In the data rows, 128 means zero.
Here are some points, each followed by its number:
[108 124 171 116 110 157 118 152 121 142 146  93 121 107 116 131 117 141
 129 128 159 147 121  97  92 149 135 121 119 123 144 126] 0
[175 129 146  75  52 121  71  88 116 165 132 130 214  97 119 170 156  95
  52 109 145 183  98  61 130 203 135  68 149 134 165  56] 1
[128 139 116 118 125 108 114 113 127 139 111 141 145 113  94 126 116 101
  95 132 133 128 128 133 144 143 117 103 129 117 146 116] 2
[112 128 142 110 132 125 123 142 112 144 138 107 118 107 100 126 105 128
 109 120 153 128 133 106  98 150 125 127 112 103 144 116] 3
[ 99 130 139 135 128 125 131 146 118 139 144 100 100 121 114 117 108 141
 136 121 137 120 133 122 106 123 132 141 102 109 123 142] 4
[155 124 107  92 160 148 139 125 130 120 117 179 147  96  76 116 106  76
  77 154 162 167 135 145 184 156 122 117 170 117 167  94] 5
[103 137 141 118 118 113 121 139 116 144 143  99 114 127 124 127 120 145
 123 106 132 105 135 110  89 133 130 129 109 107 113 136] 6
[ 92 150 115 108 176 111 143 136 115 129 118 143 101  96  58  98  77 109
  96 131 163 107 150 157 136 130 107 130 122  80 148 137] 7
[114 127 129 139 146 135 148 141 135 123 130 124 103 129 122 123 121 135
 149 137 127 115 136 140 122 115 127 144 124 125 117 149] 8
[130 110 161 146 122 171 144 165 135 116 152  91 110 149 172 137 140 166
 177 131 125 136 121 107  97 105 136 160 120 151 117 148] 9
[143 132 108 151 152 136 156 124 133 106 104 160 118 135 135 115 130 123
 147 144 111 127 134 166 162 103 123 138 154 142 116 143] 10
[124 147 113 127 112  97 121 106 122 139 117 119 129 141 138 133 148 142
 126 110 110  95 130 123 108 122 116 116 124 130 106 140] 11
[ 77 150 120 132 151  99 131 140 113 135 123 111 100 118  87  97  94 138
 120 115 130  84 147 145 103 123 116 133 102  86 123 156] 12
[146 156  89 145  82  63  99  53 127 141  96 138 172 181 181 138 205 146
 114  83  64  78 127 131 123 107 110  91 126 147  77 141] 13
[117 149 119 126 116 101 121 111 118 140 119 114 127 136 133 131 141 142
 128 111 114  97 128 120 101 123 115 116 117 126 107 141] 14
[159 124 110  97 107 112  99 102 127 140 121 158 174 121 108 146 138  92
  67 126 133 160 121 109 153 156 129  99 146 130 152  90] 15
[113 148 117 107 140 101 119 124 108 145 120 130 130 111  97 115 103 111
  95 119 140 112 137 128 119 137 109 117 119  97 138 123] 16
[109 139  94 141 161  90 133 125 124 133 111 141 102 135  99 101 114 119
 115 116 115  81 160 166 142 106 119 143 111  92 122 143] 17
[147 121 113 109 142 131 123 119 132 128 117 164 139 102  86 118 112  81
  92 142 143 156 133 141 175 143 135 120 145 118 164 105] 18
[161 108 138 134 111 160 129 126 140 111 132 136 147 133 161 139 147 125
 142 144 121 165 107 117 149 134 131 124 151 166 130 116] 19
[102 129 135 141 149 129 149 147 127 126 132 114  91 127 122 120 116 142
 158 131 123 102 140 140 110 109 128 150 113 119 112 157] 20
[ 76 146 153 136 169 143 158 174 111 126 144  80  63 116 110 101  79 167
 169 130 152 103 145 133  73 100 119 160 100 111 111 165] 21
[144 105 139 122 130 158 132 141 136 123 136 139 129 114 121 138 120 115
 131 147 141 159 117 128 145 139 142 133 142 129 151 114] 22
[141  99 125 135 161 182 162 151 147 102 139 149 111 123 132 121 111 123
 162 159 138 157 130 149 159 109 148 166 153 147 135 129] 23
[100 133 157  92 133 124 114 158 107 156 149  98 117  85  79 122  82 115
  91 118 177 138 132  93  98 164 128 122 104  84 160 106] 24
[147 132 102 100 148 117 127 102 129 129 109 177 138 106  82 120 117  87
  82 137 142 138 139 152 163 137 119 114 157 115 154 107] 25
[155 104  78 169 104  79 117  83 156 122 110 157 151 195 182 148 202 125
 146 111  62 100 131 151 170  96 144 132 118 153  91 132] 26
[123 109 156 155 118 163 140 163 136 119 155  82 110 159 186 138 147 176
 185 121 120 124 124 107  87 100 139 162 111 147 108 158] 27
[114 116 127 128 137 123 129 144 131 134 143 121 114 125 113 128 115 127
 130 129 137 130 141 125 129 132 144 145 109 110 135 127] 28
[136 121 148 107 112 144 120 139 113 142 140 117 139  97 106 133 102 115
 105 136 161 170 120 100 119 155 125 115 129 123 155  98] 29
[167 129  99 120 110 112 113  81 139 125 103 174 174 137 141 141 159  97
 101 127 108 143 121 135 167 130 121 101 156 143 131 105] 30
[118 138 144 133 119 131 126 129 121 136 135 101 121 132 147 122 137 157
 143 113 130 119 128 114  97 122 129 129 121 133 114 141] 31
[142 130 114 110 168 137 148 131 136 115 115 164 124 116 108 118 120 106
 113 147 143 132 130 152 158 126 125 132 159 125 134 123] 32
[108 147  78 145 172  81 137 117 128 130 104 153  98 132  83  93 109 106
 109 119 113  80 167 175 153  99 115 141 115  86 124 151] 33
[126 145 170  95 124 158 128 140 111 138 145 102 143  94 124 132  98 142
 107 119 164 149 119  92  94 150 104 112 140 138 128 121] 34
[ 96 152 160 107 105 106 109 144 105 161 138  81 128 110 117 134 114 149
 104  98 150 109 127  87  68 155 115 110 103 103 121 125] 35
[103 124 128 129 162 136 145 152 127 124 134 128  95 114 103 107  95 128
 138 139 146 120 141 147 129 119 129 151 122 108 134 142] 36
[ 79 137 126 149 169 127 156 148 132 121 131 113  71 125 106  91  91 145
 159 134 135  94 150 161 121 105 126 156 100 101 120 168] 37
[185  93 130 151 128 199 149 133 164  72 119 176 150 143 179 139 148 116
 161 176 120 192 102 152 203 121 145 145 180 196 135 114] 38
[154 122 104 141 153 137 147 121 143 106 111 152 108 146 137 117 136 126
 153 148 108 116 134 156 156 103 126 141 142 149 126 140] 39
[138 141  90 167 109 103 122  78 146 111  99 140 148 182 194 131 185 138
 161 117  63  88 125 160 147  91 122 121 130 157  85 152] 40
[144 153  93 136 105  79 100  81 132 136 103 144 153 157 139 138 168 118
 106 105  86  94 137 142 139 116 115  99 127 135 109 120] 41
[ 99 180  91 127  89  21  84  61 106 170 102 113 152 156 132 131 163 129
  92  74  87  49 138 120 102 135 107  77  89  91 103 132] 42
[161 117 125 163 121 154 146 110 151  94 129 141 137 172 207 136 183 153
 181 137  84 133 111 138 144  93 138 146 156 185  92 148] 43
[115 151  97 145 164 106 146 118 121 123 107 150 112 131 103 105 116 118
 126 132 119 106 142 170 149 108 107 128 128 108 120 154] 44
[113 171  95 125  89  40  90  63 113 161 104 123 162 154 140 135 166 127
  96  84  90  67 131 120 112 134 113  82 101 109 105 128] 45
[194 102 104 128 114 151 126  92 158  98 112 190 182 144 159 141 169  94
 117 151 108 181 113 142 209 132 145 114 181 178 140  96] 46
[139 120 135 122 122 132 124 124 130 122 126 137 143 120 125 137 126 114
 119 138 132 146 121 125 140 141 129 119 133 136 141 117] 47
[131  99 158 165 120 164 145 158 147 101 155  99 100 163 190 141 154 183
 202 135 111 129 110 130 114  99 148 160 115 167  96 155] 48
[144 108 157 112 134 176 143 156 129 118 141 130 125 109 130 134 114 123
 136 145 156 165 114 105 129 141 139 141 144 141 147 113] 49
[121 117 143 113 151 152 131 163 120 126 140 133 115  99  87 125  90 110
 113 149 164 151 125 132 136 145 138 139 124 110 167 111] 50
[135 137 124 109 112 108 108 102 122 146 123 132 162 124 127 143 146 115
 102 113 130 135 119 108 123 145 127 107 129 129 131 112] 51
[140 107 149 109 128 163 126 153 126 130 144 125 133 102 118 136 109 117
 122 147 155 165 115 105 128 154 139 128 139 132 157 106] 52
[134 111 140 101 146 157 134 155 127 130 140 136 124  94  97 130  92 106
 111 152 162 159 128 118 135 150 139 129 143 119 163 107] 53
[109 139  99 125 179 107 142 126 123 122 109 163 110 117  75  99  94 100
 112 134 136 111 147 167 154 112 116 135 130 100 142 137] 54
[113 133 137 129 152 142 139 152 126 123 133 117  97 116 111 110 106 135
 141 138 142 123 132 134 124 121 125 138 120 119 129 140] 55
[112 136 144 111 116 121 117 133 114 142 125 131 139 104 108 130 110 119
  96 120 153 144 126 108 120 154 132 119 126  98 142 117] 56
[116 130 120 135 140 107 133 133 125 139 130 126 105 129 111 120 125 135
 125 119 126 105 144 140 123 120 131 143 110 112 121 135] 57
[ 90 140 158 148 102 117 121 144 116 143 147  50  88 148 158 131 139 195
 165  94 119  83 125  98  44 115 123 140  82 119  91 159] 58
[128 110 161 149 117 170 139 163 135 119 153  83 112 150 182 139 144 172
 180 127 123 133 121 104  86 103 136 158 117 151 112 153] 59
[161 122  90 152 155 143 160 107 152  87 100 181 131 149 141 117 143 112
 152 156  95 130 130 173 188  90 123 141 162 157 117 146] 60
[101 142 131 127 161 131 149 153 121 123 120 120  83 111  90 105  81 134
 137 141 144 107 147 145 109 119 115 144 123 112 132 156] 61
[105 137 143 104 127 118 117 138 105 151 136 100 118 104  94 124 101 130
  99 111 158 123 133 104  88 156 120 121 107  96 144 117] 62
[127 119 157 120  63 121  90 117 123 149 155  91 167 144 183 166 169 154
 128 100 120 140 104  79  87 153 148 115 107 137 115 109] 63
[121 152  81 148 136  83 123  84 135 124  98 155 140 153 142 114 150 116
 132 117  91  98 135 163 159 101 115 119 129 128 101 147] 64
[140 135 132 120  69  97  88  96 119 148 123 109 172 136 155 149 163 127
 103 103 110 128 110  93 115 158 128  91 116 135 124 102] 65
Which point above is nearest to each new point by angle? Its number follows each.
[136 144  84 174 110  95 123  77 147 111  96 143 145 188 196 129 187 140
 167 114  57  77 127 170 150  84 119 125 127 156  80 158] -> 40
[142 143  88 176 100  98 120  71 148 109 100 138 154 196 209 135 197 143
 169 115  51  81 124 163 149  83 123 118 128 162  77 157] -> 40
[144  89 118 135 186 201 180 164 152  85 142 166  99 114 120 116  96 119
 171 179 149 171 134 163 175 101 153 184 168 151 139 130] -> 23
[ 85 140 158 133 156 148 152 174 111 127 150  85  76 113 113 106  86 164
 162 128 156 115 141 124  80 113 122 157 104 112 118 155] -> 21
[ 99 119 130 123 170 144 149 161 127 124 138 128  89 103  89 102  80 122
 134 143 157 128 143 146 132 124 132 154 123  99 144 139] -> 36
[ 78 144 148 124 149 120 128 160 114 145 145  93  96 109  95 104  89 145
 131 117 144 102 141 118  87 134 120 140  91  88 131 142] -> 4
[120 145 176  76 129 163 127 144 105 142 147 104 150  75 107 126  79 132
  89 123 188 163 118  88  98 166  98 105 146 130 146 109] -> 34
[144 136 105 101 145 108 123 101 126 134 106 169 138 109  88 122 120  90
  85 131 138 127 135 149 157 136 115 110 153 114 153 109] -> 25
[153 134 133  96  88 114  93 103 114 148 114 131 180 107 114 140 132 101
  82 122 131 153 108  95 131 178 120  83 140 123 162  92] -> 1
[115 158  70 159 140  73 128  80 137 121  91 158 137 163 146 112 152 122
 138 112  79  82 138 173 163  89 110 128 124 126  89 158] -> 64
[116 118 176 126 112 159 122 166 117 134 155  85 111 125 149 142 122 160
 149 126 148 137 113  97  86 148 141 136 107 132 132 125] -> 0
[121 143  88 151 153 104 141 107 132 118 101 152 116 140 113 103 128 118
 129 135 109 101 140 175 162 104 115 130 131 122 119 153] -> 44
[176 102 144 132 119 168 134 135 139 109 138 140 142 132 163 146 149 124
 136 137 130 167 109 117 154 132 145 135 152 163 134 107] -> 19
[165  96 191 119  35 175  88 142 120 142 175  66 166 135 199 189 177 166
 147 117 128 182  94  35  61 158 162 109 115 178 123  92] -> 63
[121 120 152 127  52 107  78 108 125 155 154  83 173 157 203 171 184 163
 132  89 107 130 100  77  83 154 146 111  97 137 103 113] -> 63
[154 135 138  92  83 113  91 106 114 152 120 128 182 105 112 146 132  97
  75 118 135 158 106  86 130 184 125  80 138 125 163  83] -> 1
[108 136 136 135 109 106 121 129 122 142 138  92 119 146 148 131 145 163
 140 102 117 100 134 113  87 117 128 129  98 114 104 143] -> 58
[ 70 155 121 136 146  91 127 138 108 139 122 103  98 123  90  97  95 146
 123 110 129  76 147 145  99 122 112 131  95  80 117 162] -> 12
[155 139 139  80  68 110  80  91 115 170 130 125 196 100 111 158 145  99
  56 103 141 160 108  73 124 190 128  71 140 123 153  73] -> 1
[140 123 114 134 138 128 135 124 136 120 121 136 114 138 132 124 133 125
 143 137 114 118 131 138 140 118 131 134 130 140 128 133] -> 39
[184 110  96 122 145 144 141  97 154  97 106 203 167 129 117 142 140  77
 108 168 122 170 120 161 210 127 129 113 181 161 152 108] -> 46
[165  85 153 138 163 229 179 172 155  77 138 160 109 115 138 133 104 117
 179 193 150 204 107 145 174 125 145 165 179 173 154 122] -> 23
[150  90 111 145 179 200 179 154 155  84 137 168 104 124 135 116 108 117
 177 175 138 164 134 168 183  95 152 183 168 160 132 133] -> 23
[115 139 149 121 101 111 106 127 111 151 137  96 133 126 135 128 133 142
 117 103 132 117 118  96  90 146 126 112 107 110 129 125] -> 35
[122 138  81 125 183 110 149 112 134 120 101 175 113 121  85 103 102  86
 105 138 135 111 157 181 180 107 115 134 139 101 132 139] -> 54
[149 110 136 110 128 150 127 131 137 119 135 147 131 113 125 143 125 115
 125 145 142 161 117 127 144 143 140 132 147 130 151 103] -> 22
[154 118 119 150 129 146 142 114 145 103 124 145 133 158 178 130 163 141
 162 138  97 132 118 142 145 102 133 142 150 164 106 142] -> 43
[120 126 129 112 123 114 116 127 117 144 137 132 136 111 103 136 114 109
 100 127 145 144 128 117 121 149 129 120 123 105 149 110] -> 56
[ 65 158 131 117 188 124 160 147 114 127 125 118  78 101  83  88  58 139
 139 137 160  89 149 163 106 115  93 141 114  85 128 170] -> 61
[147 134 140 120  48  99  78  92 122 153 120 101 183 140 170 157 174 129
 108 100 103 136 100  79 111 167 131  80 115 148 123  98] -> 65
[118 138 104 126 163 108 137 120 124 124 113 153 119 124  96 106 109 110
 115 130 126 114 140 154 146 116 118 134 130 110 134 134] -> 54
[ 80 151 185 105  92 106 100 164  93 173 156  49 117 106 120 138 111 165
 110  87 160 106 123  63  36 164 119 112  84  96 119 124] -> 35
